In the data rows, zero lies at 7.5, halfway between 7 and 8.
Each row in the table below has a label, given by one hidden rule.
c(7, 7, 6, 9, 6, 8, 6, 8, 10, 9, 6, 9, 7, 12, 7, 9, 4, 7,
  7, 10, 8, 7, 6, 3, 8, 13, 5, 7, 7, 5, 8, 7) 2
c(6, 6, 9, 8, 8, 9, 6, 9, 5, 11, 11, 9, 5, 8, 8, 7, 8, 6,
  9, 5, 8, 7, 9, 8, 8, 6, 9, 8, 7, 6, 9, 8) 2
c(7, 7, 9, 5, 8, 6, 5, 9, 9, 6, 6, 8, 6, 7, 8, 9, 7, 9,
  8, 11, 5, 7, 7, 9, 9, 9, 8, 13, 7, 10, 9, 7) 1
c(8, 9, 1, 10, 2, 12, 8, 6, 15, 9, 6, 15, 8, 13, 9, 7, 13, 10,
  4, 11, 7, 6, 0, 8, 6, 3, 0, 3, 10, 10, 2, 4) 1
c(8, 9, 6, 9, 4, 10, 10, 5, 10, 4, 7, 10, 6, 13, 8, 6, 11, 8,
  7, 8, 7, 8, 6, 6, 8, 4, 4, 8, 7, 12, 3, 7) 2
c(8, 8, 4, 8, 4, 6, 9, 8, 8, 7, 4, 10, 8, 14, 10, 7, 12, 9,
  5, 11, 8, 6, 7, 3, 7, 8, 6, 8, 11, 6, 8, 4) 1
c(6, 7, 5, 8, 12, 5, 12, 6, 12, 8, 7, 11, 5, 6, 8, 9, 8, 6,
  8, 8, 8, 6, 9, 6, 4, 9, 3, 9, 11, 4, 8, 8) 2
c(7, 6, 5, 9, 10, 12, 9, 5, 9, 3, 8, 6, 7, 5, 5, 7, 6, 6,
  9, 6, 8, 6, 7, 5, 7, 7, 6, 4, 6, 3, 10, 11) 1
c(9, 8, 4, 8, 0, 12, 3, 4, 11, 0, 7, 10, 8, 15, 7, 5, 9, 10,
  5, 12, 7, 8, 0, 8, 9, 9, 4, 2, 7, 15, 4, 3) 2
c(9, 7, 9, 10, 7, 11, 11, 7, 2, 9, 7, 8, 10, 9, 6, 6, 4, 8,
  8, 2, 8, 6, 9, 7, 9, 8, 10, 8, 6, 4, 9, 7) 2
c(7, 7, 8, 8, 9, 8, 7, 9, 5, 6, 7, 9, 7, 10, 7, 9, 8, 6,
  9, 7, 7, 7, 10, 7, 6, 4, 7, 5, 6, 7, 4, 11) 1
c(8, 8, 4, 9, 8, 8, 10, 8, 9, 8, 6, 12, 8, 5, 9, 10, 14, 8,
  7, 10, 6, 8, 7, 6, 7, 6, 6, 9, 10, 7, 9, 5) 1
c(5, 5, 8, 5, 5, 6, 10, 10, 15, 11, 6, 12, 4, 8, 10, 9, 14, 6,
  7, 11, 7, 7, 11, 6, 3, 0, 6, 15, 12, 4, 10, 10) 1
c(8, 10, 8, 4, 6, 4, 1, 11, 6, 2, 11, 9, 10, 15, 8, 7, 7, 9,
  6, 10, 7, 9, 0, 15, 11, 12, 11, 6, 10, 15, 3, 2) 1
c(7, 8, 7, 6, 7, 8, 9, 8, 8, 6, 6, 7, 8, 7, 8, 7, 5, 7, 9, 8, 9, 7, 7, 8,
  7, 9, 6, 7, 4, 6, 9, 8) 1
c(6, 7, 7, 9, 8, 10, 10, 9, 8, 8, 8, 6, 7, 4, 6, 6, 8, 7,
  7, 8, 8, 7, 10, 6, 7, 11, 10, 4, 7, 6, 11, 6) 2
c(7, 6, 7, 8, 7, 9, 10, 6, 6, 7, 8, 4, 8, 6, 7, 5, 1, 5,
  10, 3, 9, 6, 10, 1, 5, 9, 13, 2, 5, 0, 10, 11) 2
c(9, 6, 7, 9, 10, 10, 11, 4, 6, 8, 11, 7, 9, 4, 6, 5, 0, 6,
  10, 3, 10, 6, 8, 5, 9, 7, 11, 7, 2, 1, 13, 11) 2
c(9, 7, 5, 10, 2, 10, 9, 5, 9, 2, 7, 7, 9, 7, 6, 5, 4, 7,
  9, 2, 9, 7, 4, 4, 6, 12, 5, 0, 8, 7, 8, 6) 1
c(7, 8, 5, 7, 10, 8, 6, 8, 10, 9, 7, 9, 7, 3, 6, 7, 13, 8,
  10, 8, 8, 7, 10, 5, 7, 7, 9, 7, 5, 8, 9, 8) 2
c(9, 7, 11, 7, 15, 6, 4, 9, 7, 9, 8, 5, 7, 2, 9, 7, 4, 7,
  9, 3, 7, 8, 10, 5, 10, 4, 15, 8, 7, 9, 12, 12) 2
c(10, 7, 10, 7, 8, 5, 5, 7, 8, 0, 9, 3, 8, 6, 6, 6, 7, 7,
  8, 9, 9, 8, 10, 9, 12, 11, 13, 5, 8, 11, 11, 7) 2
c(10, 7, 6, 8, 1, 7, 9, 5, 5, 5, 6, 8, 8, 13, 7, 8, 6, 8,
  6, 6, 8, 7, 7, 10, 6, 7, 6, 6, 7, 10, 7, 8) 1
c(9, 8, 6, 9, 0, 4, 6, 10, 12, 13, 6, 8, 8, 12, 10, 10, 9, 9,
  6, 13, 5, 6, 6, 5, 5, 7, 5, 12, 10, 8, 2, 8) 1
c(9, 8, 9, 10, 3, 8, 7, 7, 10, 4, 4, 11, 7, 7, 6, 7, 7, 6,
  7, 7, 8, 6, 10, 10, 10, 4, 3, 11, 9, 7, 8, 5) 2
c(7, 8, 4, 9, 1, 9, 7, 3, 8, 5, 7, 9, 8, 7, 7, 7, 6, 8, 9, 9, 7, 6, 5, 8,
  6, 8, 4, 8, 7, 8, 8, 9) 1
c(8, 7, 11, 6, 12, 7, 11, 6, 4, 10, 9, 4, 8, 10, 7, 6, 8, 9,
  7, 7, 7, 8, 8, 11, 9, 10, 8, 6, 7, 11, 8, 8) 1
c(6, 7, 7, 6, 11, 5, 5, 9, 8, 14, 7, 6, 5, 10, 9, 8, 9, 8,
  8, 8, 7, 8, 7, 6, 9, 9, 6, 12, 10, 9, 4, 5) 2
c(6, 6, 12, 7, 13, 6, 9, 12, 6, 11, 8, 8, 6, 0, 8, 9, 8, 6,
  8, 8, 8, 8, 15, 11, 8, 11, 12, 8, 7, 9, 9, 6) 2
c(8, 7, 6, 6, 10, 6, 9, 5, 11, 7, 6, 12, 7, 11, 7, 8, 14, 9,
  7, 9, 6, 8, 11, 4, 8, 11, 8, 9, 9, 4, 7, 9) 3
c(6, 7, 8, 7, 14, 6, 8, 11, 14, 15, 8, 8, 5, 4, 8, 9, 7, 7,
  7, 8, 7, 8, 9, 2, 4, 0, 5, 12, 10, 7, 11, 12) 1
c(5, 7, 9, 8, 6, 9, 10, 6, 10, 7, 6, 5, 8, 8, 7, 7, 5, 8,
  7, 8, 7, 6, 7, 4, 5, 5, 8, 8, 6, 7, 5, 7) 0
c(9, 7, 8, 7, 10, 2, 10, 13, 8, 7, 10, 2, 7, 2, 8, 7, 6, 7,
  9, 6, 7, 9, 11, 12, 10, 6, 15, 13, 5, 9, 11, 9) 2
c(6, 8, 13, 6, 13, 3, 9, 10, 10, 11, 8, 11, 7, 4, 8, 9, 10, 5,
  7, 9, 7, 7, 9, 5, 10, 1, 9, 10, 12, 5, 11, 7) 2
c(7, 8, 8, 10, 4, 7, 4, 5, 8, 7, 6, 9, 7, 11, 8, 8, 11, 7,
  8, 13, 8, 7, 3, 9, 4, 7, 5, 8, 7, 5, 7, 8) 0
c(10, 8, 8, 6, 9, 3, 8, 11, 2, 8, 8, 3, 8, 3, 8, 9, 3, 5,
  9, 5, 8, 8, 12, 9, 12, 5, 13, 9, 7, 11, 8, 8) 2
c(4, 6, 8, 8, 6, 9, 9, 8, 8, 11, 7, 8, 7, 7, 9, 9, 7, 9,
  8, 11, 8, 7, 9, 6, 5, 4, 2, 15, 8, 6, 9, 9) 1
c(4, 7, 3, 8, 7, 14, 13, 9, 15, 15, 5, 9, 5, 4, 9, 7, 12, 8,
  7, 5, 8, 5, 8, 4, 5, 3, 0, 11, 11, 3, 5, 9) 1
c(12, 9, 12, 6, 10, 7, 1, 10, 0, 4, 10, 6, 8, 6, 7, 5, 5, 6,
  7, 9, 8, 10, 6, 14, 13, 11, 10, 5, 7, 10, 8, 8) 1
c(9, 7, 7, 4, 9, 6, 7, 7, 6, 8, 8, 11, 8, 8, 8, 8, 6, 7,
  6, 8, 7, 9, 12, 8, 8, 8, 8, 11, 13, 13, 10, 7) 3
c(5, 7, 4, 7, 8, 7, 6, 6, 11, 7, 6, 12, 5, 12, 9, 11, 14, 9,
  6, 12, 6, 9, 8, 12, 7, 7, 4, 12, 12, 7, 3, 8) 1
c(6, 7, 10, 5, 7, 4, 4, 11, 8, 6, 7, 7, 7, 10, 8, 9, 11, 10,
  6, 10, 6, 9, 6, 9, 8, 14, 15, 9, 7, 13, 6, 5) 1
c(8, 8, 10, 8, 7, 9, 7, 9, 6, 13, 7, 9, 10, 5, 7, 8, 7, 7,
  9, 7, 7, 7, 5, 7, 7, 10, 5, 7, 8, 13, 10, 7) 0
c(10, 8, 9, 7, 11, 7, 8, 9, 1, 7, 9, 6, 10, 7, 4, 7, 0, 8,
  9, 6, 8, 8, 7, 6, 13, 13, 11, 0, 4, 7, 8, 8) 1
c(4, 7, 9, 7, 10, 5, 10, 8, 11, 14, 9, 6, 4, 4, 9, 10, 11, 8,
  9, 10, 6, 7, 10, 4, 5, 2, 7, 9, 8, 8, 7, 11) 1
c(9, 8, 3, 8, 9, 11, 7, 3, 8, 6, 8, 6, 8, 7, 6, 7, 4, 6,
  8, 4, 7, 7, 6, 12, 6, 7, 8, 4, 7, 4, 7, 8) 1
c(7, 8, 11, 9, 9, 9, 10, 9, 5, 11, 10, 5, 7, 8, 8, 9, 10, 7,
  7, 6, 9, 9, 15, 7, 10, 10, 11, 10, 5, 7, 11, 11) 2
c(9, 7, 5, 11, 4, 12, 13, 3, 6, 7, 8, 10, 8, 5, 7, 7, 2, 6,
  9, 4, 9, 5, 11, 1, 4, 7, 4, 4, 2, 2, 8, 9) 2
c(8, 7, 7, 7, 9, 8, 4, 6, 6, 6, 5, 5, 10, 5, 6, 7, 4, 8,
  7, 9, 8, 8, 7, 11, 9, 7, 15, 4, 5, 12, 6, 6) 2
c(8, 8, 7, 8, 7, 7, 4, 4, 5, 0, 8, 11, 9, 10, 9, 8, 8, 9,
  6, 7, 7, 7, 4, 13, 7, 15, 6, 8, 7, 9, 3, 8) 1
c(7, 6, 11, 6, 10, 4, 7, 11, 5, 9, 7, 8, 7, 9, 10, 9, 11, 9,
  10, 8, 6, 9, 8, 13, 8, 2, 9, 14, 8, 8, 8, 7) 1
c(8, 7, 4, 10, 8, 15, 8, 6, 7, 15, 7, 9, 6, 8, 8, 7, 9, 8,
  9, 7, 9, 7, 10, 1, 2, 9, 5, 6, 4, 9, 5, 7) 2
c(7, 7, 10, 8, 10, 8, 6, 12, 5, 9, 9, 7, 7, 5, 5, 7, 5, 6,
  9, 4, 7, 9, 6, 10, 10, 3, 10, 6, 7, 6, 11, 9) 1
c(9, 9, 9, 8, 15, 5, 7, 10, 2, 4, 9, 4, 9, 5, 5, 7, 5, 7,
  9, 7, 6, 9, 9, 11, 11, 11, 7, 7, 8, 6, 11, 6) 2
c(9, 5, 10, 10, 11, 8, 8, 7, 4, 11, 8, 0, 7, 0, 8, 7, 1, 7,
  8, 1, 8, 6, 11, 1, 9, 9, 11, 6, 4, 3, 13, 10) 2
c(8, 8, 7, 8, 7, 7, 8, 12, 10, 7, 7, 3, 6, 11, 8, 8, 9, 8,
  8, 9, 6, 9, 5, 12, 8, 8, 11, 12, 7, 9, 5, 7) 2
c(8, 7, 10, 6, 7, 5, 7, 8, 5, 9, 5, 6, 6, 3, 11, 9, 9, 9,
  7, 10, 7, 9, 7, 12, 6, 4, 12, 10, 13, 12, 6, 4) 0
c(8, 7, 9, 8, 10, 6, 5, 9, 10, 7, 9, 7, 6, 11, 7, 7, 2, 6,
  8, 8, 7, 10, 5, 9, 7, 5, 15, 9, 7, 7, 8, 7) 0
c(4, 7, 6, 8, 5, 6, 10, 6, 11, 15, 5, 13, 5, 10, 12, 9, 14, 9,
  8, 8, 7, 6, 9, 3, 3, 5, 1, 9, 11, 8, 6, 7) 2
c(7, 9, 4, 7, 2, 13, 6, 4, 10, 2, 6, 12, 9, 10, 8, 6, 10, 10,
  7, 8, 9, 5, 4, 8, 8, 7, 3, 6, 7, 5, 7, 6) 2
c(4, 6, 6, 9, 7, 9, 10, 7, 7, 11, 9, 3, 7, 4, 8, 9, 9, 6,
  9, 9, 8, 6, 15, 3, 3, 0, 6, 6, 8, 3, 14, 9) 2
c(8, 7, 8, 6, 10, 6, 8, 8, 6, 10, 8, 10, 8, 7, 6, 8, 5, 9,
  9, 6, 7, 8, 10, 10, 5, 7, 9, 13, 11, 2, 7, 10) 1
c(5, 6, 11, 9, 13, 4, 11, 8, 6, 13, 8, 7, 6, 3, 8, 8, 7, 5,
  9, 6, 8, 8, 13, 4, 5, 6, 10, 12, 4, 2, 12, 9) 1
c(8, 7, 8, 10, 7, 11, 12, 5, 9, 9, 8, 6, 6, 7, 6, 8, 4, 6,
  9, 5, 8, 8, 6, 3, 9, 5, 9, 5, 7, 2, 11, 10) 1
c(7, 7, 8, 6, 13, 2, 6, 10, 3, 9, 9, 4, 7, 5, 7, 7, 8, 6,
  7, 8, 7, 9, 7, 11, 11, 6, 12, 10, 8, 11, 7, 8) 1
c(6, 6, 9, 7, 8, 6, 10, 9, 11, 11, 8, 9, 5, 4, 7, 8, 7, 7,
  8, 8, 7, 6, 9, 10, 6, 3, 10, 8, 8, 8, 10, 10) 1
c(9, 8, 10, 8, 8, 6, 6, 8, 5, 3, 11, 5, 8, 4, 5, 5, 6, 8,
  8, 6, 7, 8, 10, 11, 11, 13, 10, 6, 5, 10, 5, 8) 2
c(8, 7, 10, 7, 8, 9, 9, 9, 8, 3, 11, 5, 8, 4, 6, 7, 6, 5,
  8, 4, 8, 7, 9, 10, 10, 12, 10, 1, 6, 6, 9, 12) 2
c(9, 8, 9, 7, 7, 7, 4, 9, 9, 9, 8, 10, 8, 7, 8, 9, 11, 8,
  6, 11, 6, 7, 6, 7, 11, 10, 11, 9, 6, 10, 6, 9) 1
c(5, 8, 6, 6, 7, 7, 7, 7, 11, 6, 6, 8, 7, 12, 9, 10, 10, 9,
  7, 10, 6, 7, 3, 12, 7, 3, 3, 7, 12, 13, 5, 4) 1
c(8, 8, 5, 5, 7, 5, 3, 9, 12, 6, 6, 8, 6, 7, 9, 8, 5, 8,
  6, 8, 6, 8, 5, 9, 6, 10, 3, 14, 10, 13, 6, 7) 1
c(5, 8, 6, 7, 6, 9, 7, 8, 10, 6, 6, 12, 6, 11, 10, 9, 6, 9,
  7, 9, 7, 7, 10, 8, 7, 5, 3, 4, 8, 7, 6, 8) 2
c(5, 6, 8, 6, 10, 7, 10, 10, 11, 15, 10, 5, 7, 5, 10, 10, 8, 6,
  8, 6, 7, 8, 14, 7, 6, 3, 8, 12, 4, 2, 13, 10) 1
The hidden rule looks at only part of the columns. Which column or columns, counting from 0, in order?
2 22 24
Which label does each new row get?
c(8, 6, 6, 8, 13, 8, 12, 6, 12, 14, 8, 4, 7, 2, 7, 9, 7, 5,
  11, 5, 9, 8, 10, 4, 5, 5, 8, 10, 10, 8, 9, 12) ~ 2
c(9, 8, 10, 7, 9, 6, 3, 10, 2, 4, 11, 8, 8, 6, 7, 9, 6, 8,
  6, 11, 7, 9, 6, 14, 10, 8, 13, 10, 8, 12, 9, 7) ~ 1
c(6, 7, 3, 8, 4, 12, 11, 3, 13, 9, 5, 7, 7, 11, 8, 6, 6, 8,
  5, 11, 8, 7, 7, 2, 7, 8, 5, 7, 8, 7, 6, 6) ~ 1
c(9, 8, 9, 10, 8, 7, 5, 8, 9, 7, 8, 9, 9, 11, 7, 7, 6, 8,
  6, 6, 8, 8, 4, 12, 9, 12, 8, 7, 6, 8, 8, 5) ~ 1
c(6, 7, 5, 7, 4, 7, 8, 7, 7, 12, 7, 12, 6, 9, 10, 6, 10, 7,
  6, 9, 7, 7, 5, 7, 6, 6, 3, 8, 7, 11, 6, 5) ~ 1
c(9, 8, 10, 6, 7, 5, 2, 11, 2, 3, 11, 4, 7, 8, 6, 8, 7, 7,
  9, 6, 7, 9, 6, 4, 11, 7, 5, 7, 7, 11, 8, 7) ~ 1
c(6, 7, 10, 5, 13, 4, 7, 13, 9, 12, 10, 4, 7, 1, 7, 10, 4, 7,
  9, 7, 9, 8, 13, 12, 10, 6, 15, 11, 8, 7, 14, 9) ~ 2
c(8, 7, 9, 5, 12, 3, 8, 11, 11, 12, 8, 7, 7, 6, 7, 9, 8, 8,
  8, 7, 6, 10, 10, 10, 10, 11, 10, 9, 6, 13, 9, 6) ~ 2
c(10, 8, 8, 10, 9, 9, 8, 5, 8, 1, 8, 6, 8, 2, 6, 6, 7, 5,
  7, 6, 7, 6, 11, 4, 6, 2, 6, 0, 3, 2, 8, 10) ~ 1
c(9, 8, 10, 7, 6, 10, 6, 9, 5, 8, 9, 5, 10, 1, 6, 6, 1, 7,
  8, 5, 8, 10, 10, 6, 9, 10, 14, 6, 2, 7, 9, 7) ~ 2
c(10, 9, 5, 8, 3, 9, 7, 2, 10, 10, 3, 9, 8, 14, 7, 7, 8, 7,
  7, 10, 8, 6, 4, 9, 3, 6, 5, 6, 9, 9, 7, 7) ~ 1
c(9, 6, 12, 8, 15, 8, 11, 11, 0, 7, 10, 0, 10, 0, 6, 7, 3, 4,
  10, 4, 9, 8, 13, 7, 11, 9, 14, 8, 4, 4, 14, 13) ~ 2
c(8, 7, 6, 9, 6, 8, 7, 7, 5, 7, 7, 4, 7, 4, 7, 7, 7, 5,
  9, 5, 8, 6, 7, 0, 8, 10, 5, 4, 5, 3, 10, 12) ~ 2
c(11, 9, 6, 7, 9, 5, 8, 9, 3, 0, 10, 6, 10, 6, 6, 5, 5, 7,
  7, 7, 8, 9, 5, 12, 9, 14, 9, 4, 5, 10, 6, 5) ~ 2
c(8, 7, 6, 8, 5, 9, 9, 9, 9, 6, 7, 10, 7, 9, 9, 7, 12, 7,
  8, 11, 8, 6, 4, 4, 5, 5, 6, 6, 10, 14, 5, 8) ~ 1
c(10, 6, 13, 6, 15, 7, 9, 10, 1, 11, 11, 7, 9, 1, 6, 7, 4, 6,
  8, 3, 9, 10, 13, 4, 11, 6, 11, 5, 4, 7, 11, 11) ~ 2
c(10, 8, 10, 8, 7, 5, 5, 8, 2, 4, 7, 6, 10, 9, 7, 6, 7, 7,
  8, 10, 8, 8, 4, 11, 13, 9, 7, 7, 5, 12, 9, 6) ~ 1
c(6, 9, 4, 7, 7, 7, 9, 3, 8, 10, 7, 11, 7, 14, 10, 7, 9, 9,
  6, 11, 7, 5, 3, 7, 5, 1, 4, 9, 11, 10, 5, 6) ~ 1
c(8, 6, 6, 7, 8, 10, 12, 9, 5, 5, 8, 5, 7, 3, 6, 6, 4, 7,
  9, 8, 9, 6, 7, 5, 6, 4, 9, 5, 7, 4, 9, 9) ~ 1
c(11, 9, 9, 6, 8, 11, 8, 8, 5, 4, 8, 8, 9, 11, 9, 9, 4, 7,
  6, 8, 8, 8, 4, 8, 9, 11, 9, 3, 6, 7, 9, 6) ~ 1
c(11, 7, 9, 7, 12, 6, 6, 13, 3, 4, 10, 2, 8, 10, 7, 7, 4, 5,
  9, 2, 8, 9, 11, 7, 10, 8, 14, 6, 4, 5, 7, 6) ~ 2
c(8, 7, 7, 8, 3, 10, 13, 8, 9, 8, 8, 6, 7, 8, 7, 7, 8, 7,
  8, 10, 8, 5, 8, 4, 6, 7, 3, 4, 9, 6, 6, 10) ~ 1
c(10, 8, 12, 6, 9, 7, 5, 6, 1, 6, 8, 3, 8, 5, 7, 6, 6, 8,
  8, 8, 7, 9, 9, 10, 11, 6, 11, 3, 7, 8, 10, 5) ~ 2
c(7, 7, 10, 9, 11, 3, 11, 9, 5, 6, 8, 6, 7, 5, 9, 8, 6, 7,
  9, 4, 7, 9, 9, 7, 11, 6, 12, 4, 8, 5, 10, 8) ~ 2
c(5, 8, 5, 6, 5, 9, 10, 6, 10, 7, 5, 15, 7, 8, 9, 8, 12, 9,
  6, 13, 6, 8, 5, 9, 4, 7, 3, 9, 11, 9, 3, 8) ~ 1
c(10, 8, 9, 4, 10, 4, 1, 13, 1, 7, 9, 8, 10, 6, 7, 8, 7, 8,
  6, 13, 7, 9, 7, 9, 14, 7, 8, 11, 9, 11, 2, 2) ~ 1
c(9, 8, 10, 5, 11, 7, 2, 10, 10, 5, 8, 7, 10, 11, 7, 8, 13, 9,
  5, 12, 7, 9, 6, 14, 11, 14, 14, 13, 7, 11, 3, 3) ~ 1
c(9, 7, 11, 7, 11, 6, 8, 9, 2, 2, 11, 2, 9, 5, 7, 7, 4, 6,
  9, 4, 8, 10, 11, 8, 12, 10, 13, 2, 5, 7, 8, 11) ~ 2
c(8, 8, 1, 8, 0, 7, 7, 2, 11, 4, 5, 15, 9, 15, 8, 8, 14, 10,
  4, 9, 6, 7, 2, 9, 6, 12, 0, 3, 12, 9, 4, 5) ~ 1
c(7, 8, 5, 5, 8, 6, 7, 9, 10, 8, 6, 9, 7, 7, 9, 8, 11, 10,
  7, 9, 8, 7, 9, 9, 4, 10, 2, 12, 9, 10, 6, 7) ~ 2
c(7, 7, 7, 9, 8, 8, 12, 8, 12, 7, 5, 7, 8, 8, 7, 9, 5, 7,
  10, 4, 9, 5, 5, 5, 6, 6, 0, 8, 6, 6, 5, 10) ~ 1
c(9, 7, 6, 6, 4, 4, 4, 7, 5, 4, 6, 6, 9, 9, 6, 7, 6, 8,
  8, 8, 8, 8, 6, 11, 9, 13, 7, 5, 5, 8, 11, 7) ~ 2
c(7, 8, 5, 6, 4, 10, 3, 7, 10, 5, 6, 7, 9, 8, 9, 7, 11, 7,
  7, 8, 7, 7, 5, 12, 9, 12, 3, 11, 9, 10, 2, 6) ~ 2
c(7, 7, 9, 8, 11, 9, 11, 10, 2, 12, 10, 8, 7, 5, 7, 8, 6, 7,
  8, 8, 8, 7, 10, 6, 4, 7, 9, 8, 6, 4, 7, 9) ~ 1
c(8, 8, 7, 10, 6, 12, 9, 6, 7, 3, 8, 10, 9, 11, 9, 7, 6, 9,
  7, 9, 8, 7, 7, 4, 6, 9, 7, 4, 8, 12, 6, 8) ~ 1
c(10, 8, 5, 6, 3, 12, 4, 7, 5, 4, 7, 10, 10, 8, 7, 9, 7, 9,
  7, 8, 8, 7, 3, 10, 6, 15, 7, 3, 9, 10, 5, 9) ~ 1
